[[-2.12  1.86 -1.23  0.12]
 [ 0.00 -1.67 -3.18 -0.44]
 [-0.41  4.83  1.25  0.12]
 [-4.36  0.00  1.86  0.35]
 [ 1.40 -1.15 -0.84 -0.39]]
->
[[-2.12  1.86]
 [ 0.00 -1.67]
 [-0.41  4.83]]

[[-2.73  1.14]
 [-3.95 -5.29]
 [-0.93  0.35]
 [ 0.97 -0.41]
 [-3.67 -4.96]]
->
[[-2.73  1.14]
 [-3.95 -5.29]
 [-0.93  0.35]]

[[ 1.81 -0.68 -2.12 -2.15]
 [ 0.64 -1.04 -3.00  0.29]
 [ 0.54 -2.09 -3.88 -4.85]
 [-4.84 -3.27 -2.34 -1.72]
 [ 0.50 -3.11 -5.27 -3.12]]
->
[[ 1.81 -0.68]
 [ 0.64 -1.04]
 [ 0.54 -2.09]]

[[-0.82 -0.06  0.27 -0.45]
 [ 0.00 -0.03 -0.07 -0.65]
 [-4.85  0.48  1.59 -0.97]]
->
[[-0.82 -0.06]
 [ 0.00 -0.03]
 [-4.85  0.48]]

[[ 3.60  3.19  2.58 -5.86  3.76]
 [ 0.23 -0.43  1.88  2.49  1.90]
 [ 2.17 -1.08  0.13 -4.95 -1.26]
 [-3.74 -2.90 -1.96  3.10 -3.40]
 [-1.17  0.89 -2.15 -0.92  0.50]]
->
[[ 3.60  3.19]
 [ 0.23 -0.43]
 [ 2.17 -1.08]]

[[5.03 1.85 0.88 1.47]
 [4.37 1.50 1.05 1.48]
 [5.54 0.89 1.66 0.67]
 [4.89 1.03 1.60 0.38]
 [3.12 0.79 1.92 0.73]]
->
[[5.03 1.85]
 [4.37 1.50]
 [5.54 0.89]]
---
[[-2.84 -1.92 -2.51 -0.14  2.48]
 [-2.35 -0.79 -2.59 -0.23  2.50]
 [ 0.17 -0.56  0.57 -0.95 -0.28]
 [ 2.48  3.47  0.42 -4.67  0.18]
 [ 0.79 -1.36  1.45 -4.80 -0.33]]
->
[ 2.48 -0.23  0.57  3.47  0.79]

[[ 5.97 -6.06  4.37]
 [ 2.14  0.63 -2.80]
 [ 1.36 -2.08  0.00]]
->
[4.37 0.63 1.36]

[[ 5.25 -0.93  2.17]
 [-3.35  0.17 -1.22]
 [-5.89  0.94 -2.17]
 [-5.71  2.75  2.48]
 [ 5.39  2.86 -4.40]]
->
[ 2.17  0.17 -5.89]

[[-0.37 -0.34  1.77  5.69]
 [-0.63 -0.14  2.26  5.83]
 [-3.44 -0.23 -0.62  5.39]]
->
[ 5.69  2.26 -0.23]

[[ 5.68  3.27  2.85 -2.13]
 [ 1.11  3.25 -4.41 -5.00]
 [-0.43 -2.91  4.88  4.87]
 [ 3.64 -0.08  6.01  2.46]
 [-1.11  2.06 -5.67 -4.29]]
->
[-2.13 -4.41 -2.91  3.64]

[[-0.06 -0.58 -0.25 -0.06 -1.48]
 [ 0.56 -0.25 -0.32  0.56 -0.87]
 [-5.99  0.67  0.67 -5.99 -2.06]]
->
[-1.48  0.56  0.67]

[[-0.51  4.69 -3.90]
 [-2.55  5.41  5.91]]
->
[-3.90  5.41]

[[ 0.79  0.68]
 [-0.31  1.91]
 [-0.57 -1.25]
 [-5.24 -3.50]
 [ 1.14  3.72]]
->
[ 0.68 -0.31]
---
[[-2.93 -0.43 -1.82 -2.73 -0.78  0.80 -1.68 -1.94 -2.89]
 [ 0.86 -0.21 -2.25 -0.19  1.39 -3.81  3.04 -2.64  2.67]
 [-1.10 -2.40 -1.90  0.44 -2.82 -2.73 -3.04 -1.54 -4.71]
 [ 2.91  1.00  2.86  1.90 -1.15  0.21 -1.79  0.15 -1.57]
 [-0.59  1.59  0.81  1.56 -2.14 -2.17 -2.07 -0.96 -0.70]]
->
[[-2.89  2.67 -4.71 -1.57 -0.70]
 [-1.94 -2.64 -1.54  0.15 -0.96]
 [-1.68  3.04 -3.04 -1.79 -2.07]
 [ 0.80 -3.81 -2.73  0.21 -2.17]
 [-0.78  1.39 -2.82 -1.15 -2.14]
 [-2.73 -0.19  0.44  1.90  1.56]
 [-1.82 -2.25 -1.90  2.86  0.81]
 [-0.43 -0.21 -2.40  1.00  1.59]
 [-2.93  0.86 -1.10  2.91 -0.59]]

[[ 1.19 -6.38 -0.52]
 [ 1.88 -0.88  1.33]]
->
[[-0.52  1.33]
 [-6.38 -0.88]
 [ 1.19  1.88]]

[[ 2.50 -1.82 -0.39 -2.93  2.68  1.60]
 [-0.94  0.91 -4.50  0.71  6.43 -0.88]
 [-1.82 -0.39 -2.93  2.68  1.60 -0.57]
 [-4.85 -0.98 -0.94  0.91 -4.50  0.71]
 [-0.57 -4.85 -0.98 -0.94  0.91 -4.50]
 [-0.39 -2.93  2.68  1.60 -0.57 -4.85]
 [-2.93  2.68  1.60 -0.57 -4.85 -0.98]
 [-0.98 -0.94  0.91 -4.50  0.71  6.43]
 [ 2.68  1.60 -0.57 -4.85 -0.98 -0.94]
 [ 1.60 -0.57 -4.85 -0.98 -0.94  0.91]
 [ 0.91 -4.50  0.71  6.43 -0.88  0.06]
 [ 0.38  2.50 -1.82 -0.39 -2.93  2.68]]
->
[[ 1.60 -0.88 -0.57  0.71 -4.50 -4.85 -0.98  6.43 -0.94  0.91  0.06  2.68]
 [ 2.68  6.43  1.60 -4.50  0.91 -0.57 -4.85  0.71 -0.98 -0.94 -0.88 -2.93]
 [-2.93  0.71  2.68  0.91 -0.94  1.60 -0.57 -4.50 -4.85 -0.98  6.43 -0.39]
 [-0.39 -4.50 -2.93 -0.94 -0.98  2.68  1.60  0.91 -0.57 -4.85  0.71 -1.82]
 [-1.82  0.91 -0.39 -0.98 -4.85 -2.93  2.68 -0.94  1.60 -0.57 -4.50  2.50]
 [ 2.50 -0.94 -1.82 -4.85 -0.57 -0.39 -2.93 -0.98  2.68  1.60  0.91  0.38]]

[[ 3.88  4.61  4.13  3.07  2.02  1.17  0.15 -1.01 -1.90 -2.78 -3.70 -5.22
  -5.86]
 [ 0.82  0.79  1.02  0.23 -0.32 -0.37 -1.35 -1.59 -2.18 -2.11 -2.09 -2.29
  -3.01]
 [-3.27 -1.06  0.05  0.41  0.71  1.23  1.46  1.61  1.81  2.24  2.81  2.78
   2.91]
 [-6.56 -0.04  1.72  2.19  2.94  3.72  3.33  3.17  3.70  3.78  4.30  3.02
   3.25]]
->
[[-5.86 -3.01  2.91  3.25]
 [-5.22 -2.29  2.78  3.02]
 [-3.70 -2.09  2.81  4.30]
 [-2.78 -2.11  2.24  3.78]
 [-1.90 -2.18  1.81  3.70]
 [-1.01 -1.59  1.61  3.17]
 [ 0.15 -1.35  1.46  3.33]
 [ 1.17 -0.37  1.23  3.72]
 [ 2.02 -0.32  0.71  2.94]
 [ 3.07  0.23  0.41  2.19]
 [ 4.13  1.02  0.05  1.72]
 [ 4.61  0.79 -1.06 -0.04]
 [ 3.88  0.82 -3.27 -6.56]]

[[ 1.17 -2.13 -1.45 -1.62 -0.13 -1.33  0.29]
 [ 4.65 -3.96 -2.06 -4.19 -0.23 -2.14  3.36]
 [-4.90 -0.19  2.74  5.83  0.68  2.10 -0.87]
 [-1.01  0.51 -0.28  0.88  0.01 -0.39 -0.41]
 [-5.22 -0.39  3.05  6.16  0.75  2.28 -0.87]]
->
[[ 0.29  3.36 -0.87 -0.41 -0.87]
 [-1.33 -2.14  2.10 -0.39  2.28]
 [-0.13 -0.23  0.68  0.01  0.75]
 [-1.62 -4.19  5.83  0.88  6.16]
 [-1.45 -2.06  2.74 -0.28  3.05]
 [-2.13 -3.96 -0.19  0.51 -0.39]
 [ 1.17  4.65 -4.90 -1.01 -5.22]]

[[-5.16  6.29]
 [-3.86  3.80]
 [-3.20  3.19]
 [-2.98  2.73]
 [-3.28  3.43]
 [-1.75  2.67]
 [-3.34  3.18]
 [ 0.50  1.28]]
->
[[ 6.29  3.80  3.19  2.73  3.43  2.67  3.18  1.28]
 [-5.16 -3.86 -3.20 -2.98 -3.28 -1.75 -3.34  0.50]]
